One turn sends every row of this set to another row. A few are shown first. Where does it send the rows asked after them?
j_58: [-10  11  32 -12  -8  22  -1  10  22  -6   6 -12]
j_977: [ -2  17  23  -2 -13  -3  -1 -35 -12  10  37   9]
j_441: [  9  17  16  24  20 -11  22  -7  -8  -6  30  -4]
j_769: [  5  19  14  18  17 -11  22 -11 -13   0  26  -5]
j_661: [-21  17  32   0 -29  23 -13  -2   1 -15  11  -5]
j_927: [ 18   5   7  16  26  -9   5   6  -8 -10  21  -9]
j_47: [-12  15  39  -6 -26  17 -19   1  -9 -18  14 -11]
j_57: [  1  15  25  -5 -14   6  -3 -40 -16  -2  26  11]
j_942: [  1  12  39   3 -16   9   5  13  26   3  20  17]
j_516: [  9  19   9  24   8   8   4 -25 -23  -8   9   0]
j_867: [ -4  15  39   5 -23  19   5  14  18  -4  24  18]
j_437: [  1   2  35  -2 -33  20 -15   5   3  -6  36   1]
j_48: [-10   0  36  -3 -30  26 -10   4  -2  -7  35   1]
j_678: [ 15   2  19  18  20   8 -17 -32  -6   2  26  -6]
j_119: [  9 -24  29   0   1  15  17   8   9   0  27  -2]
j_200: [ 11 -15  28   0   2  13  25   6  15  -3  27  12]
j_238: [ -9   9  39  -1 -28  23 -17   0  -3 -12  39  -1]
j_477: [ 21  10  15  30  -2   2  -8 -14 -29  -3  18   4]
j_556: [-15  17  42   1 -23  18 -12   1  -5 -17   3 -12]
j_659: [ -7  10  41   4 -17   2  -2  17  27   3  25   5]
j_526: [-17  11  44  -5 -23  12 -15   2  -1 -13  10 -12]
j_527: [ 16   4  17  21  24   3 -18 -20  -7  -1  30   1]
j_2: [ 2  0 39  0  4 -5 22  2 11 -9 -5  2]
j_967: [ -4   2  38   0 -23  29 -15   2   3  -7  42   4]
j_830: [  7  19  15  24  18 -13  23  -1  -9  -5  26  -1]
j_588: [ 13  21  17  27  20  -1  17  -2 -12  -1  27   5]
j_94: [ 3 24 15 23 14 -8 22 -9 -8 -2 29  5]
j_506: [ 15  11  12  14  33  -1   6   3  -7  -2  18 -11]
j_912: [-12  16  42  -6 -29  12 -16   1  -2 -17  13  -8]
j_152: [-14   6  36   0 -23  24 -22   2   8 -10  33   2]
j_943: [ 12   8  19  16  15   6 -12 -27 -14   4  28 -20]
j_651: [ 19  11  19  22  -7   8  -7 -22 -30  -7  20   8]
j_382: [ -6   9  25 -11 -11  21  11  10  22   0   4  -8]
j_666: [ 2  0 48 10 -5 -6 19  3  2 -6 -4 -1]
j_276: [ 15   5   7  14  27 -10  -1   6 -11   0  22  -2]
j_114: [12  5  2 11 28 -7 -4  8 -4 -4 21 -9]
j_746: [ 13   5  25   7  14   7 -17 -30 -15  -2  26 -17]
j_510: [  8   2   5 -11  -7  -3 -23 -11 -16  -1   6   0]
j_424: [ 10  15  11  26   7  -9  24 -11 -11  -2  29  -3]
j_898: [ 16   3   9  17  25 -16  -4   1  -2  -4  21 -13]
j_840: [-12   8  17  -7 -14  12  21  12  19  -7   8  -8]
j_250: [ -4   6  36   2 -11  -4   3  17  29  -1  24  12]
j_386: [-12  15  42  -7 -29  15 -10  -3   2 -12  10 -17]
j_182: [-10   8  19  -3 -22  19  13  17  16  -3   9 -13]
j_964: [ -8   4  35  -6 -29  24 -15   2   3 -12  37  -3]
j_449: [ 11   0  13 -12  -5   4 -28 -20 -14  -6  12   7]
j_749: [ 15  11  12  27  -1   8  -3 -28 -23  -6  10   6]
j_272: [12  4  7 13 29 -9  7  9 -5 -7 26 -9]

j_114 moves to j_556
j_661 moves to j_588
Now find these:
j_898 moves to j_386
j_57 moves to j_200
j_276 moves to j_526
j_666 moves to j_977
j_182 moves to j_477
j_912 moves to j_441
j_746 moves to j_840
j_516 moves to j_867
j_47 moves to j_830
j_749 moves to j_942

One turn sends every row of this set to another row. A few are shown first. Where does it send the rows asked after them?
j_219: [ -2   7   5   2   2  11  -9  -6   6  16  10 -14 -33  -9  -6 -16]
j_540: [  4 -17   8 -14  -6  -2 -18  13  -2   0   0 -12 -30   7 -13  -4]
j_797: [  3 -16   6  13 -14  -2  -1   4   2 -29  -1  32  17 -18 -10  10]
j_290: [  6   5   7  -9 -11  10   4  -6   3  24  -8 -21 -31   3  -9  -9]
j_697: [-15  12  12   0  -5  -3   3 -13   0   1   1 -16 -21 -35   5 -12]
j_447: [  4   8  -2  -3   9   7 -20  -8  -8  10   7 -20 -23  -7 -11 -15]
j_30: [ -3  -3  18  -7 -16   1   6  10   4  -3   1 -33 -22  -5 -19   8]
j_385: [ -8  -5  12 -12   4  -1 -14  -8  -9   3   0  11 -26 -20   1 -25]
j_407: [ 12  -2 -14  13 -11   1   7 -19   1  -6 -16  31   9 -21  12  -4]
j_11: [ 12  -3   2 -17  -9   3   2  -9 -11  18 -20 -16 -26  -2  -3 -15]
j_109: [  4 -24  13  -6   3  -2  14  28   8 -10   5  27  -3  -3 -22  13]
j_329: [ 17 -20 -11  -3 -19  17   6   5  14   5  -8  29  10  10  -8   2]
j_533: [ 18 -11 -12  -5   7  -1  12   7   6  11 -10  35 -19  -1   8  -4]
j_500: [ -8  -7 -10   9  -5   4  16   0  -8 -14   9  -2  23 -17 -14  33]
j_10: [ 15 -17 -17  -2 -19   8  25   0  -8   9 -19   5  10   8 -11  29]
j_517: [  0  -3   3 -16 -10  -1   3   5  -6  -3  -5 -43 -11  -9 -16   7]
j_368: [-11 -18  13 -24 -16 -11   8   9  -5  -8 -18 -11 -16 -19  -4  -7]
j_83: [  2 -12  18 -11 -16   4  -3  11   8   9  -3 -12 -34   6 -16  -4]
j_736: [  9   8 -10  25  -2   3   3 -13  -4 -20   4   6  23 -24  -4  13]
j_77: [  9  -2   8   1   1 -13  31  -6 -10  -8 -20  28   0 -26   2   4]
j_378: [ 15  -2 -20   3  18  13   7  16  12   7  21  -3  -5   7 -14  16]
j_297: [ 15 -10 -22  12   0  15  -6   2  -4  11  12  11   3  16 -15  27]
j_163: [-21  -5  20   1  -7  -7  -1   4   3 -16   5 -14 -24 -31  -3  -4]
j_727: [ 11  -6 -24  17   0  13 -15  -5  11  -4   9  28   4  -5   2  -1]
j_111: [ 14  -6   2   3 -24   4  23  -5   1 -13 -17   8  29  -9 -16  18]
j_476: [ -9 -11  -3   3  -8   1  20 -11 -13  -5 -10  30  17 -28   5  13]
j_370: [-12   9   9 -11   1  -1   7 -15 -15   0  -7 -21  -9 -33  -1 -14]
j_390: [ -3 -31  -4  -1 -15   1   7  17  -1 -11   1  25   8  -1 -12  29]
j_70: [-20  -9  11 -10   1  -3 -10   8  -3 -17  13 -18 -13 -27 -10  -5]
j_950: [ 21   4 -28   8 -12  20   8 -14   9  11  -4   4  16   2  -1   4]
j_525: [ 18  -5  -4 -15  -4   5  41   6   3  14 -19   0   7  -3 -10  12]
j_726: [  6   0  -2  19  25  -5  -5   6   0 -17  18  25 -12 -21  -4   8]
j_121: [-11   3  12  -3  -3   1  -3 -10   4  11  -1   2 -32 -25   7 -21]
j_956: [  7  10   6   8  12   2  25   5  -5 -14   9 -10  16 -19 -22  24]
j_654: [ 13 -13 -15   4  -5  11   0  -8 -11  20  -8  39  -7   4   0   6]
j_915: [ 13 -11  -7   5 -13  17   3   9  11 -12  10   4  22   8 -24  19]
j_718: [  8  12 -20  14   4  15   8 -25 -14  14   0  17  10 -15   2  13]
j_231: [-14  -8  23  -8 -25  -9  12   6   2  -9 -12 -17 -21 -22  -8   0]
j_987: [-11  -5  -7  18   9   7  -7  -6  -7  -7  16  35   5 -21  -3  11]
j_156: [ 18  18 -22  11  14   1  21 -15  -6  10  -3  -2  -2 -20   9   6]

j_77 moves to j_525
j_915 moves to j_727
Now find these:
j_297 moves to j_987
j_540 moves to j_385
j_121 moves to j_231

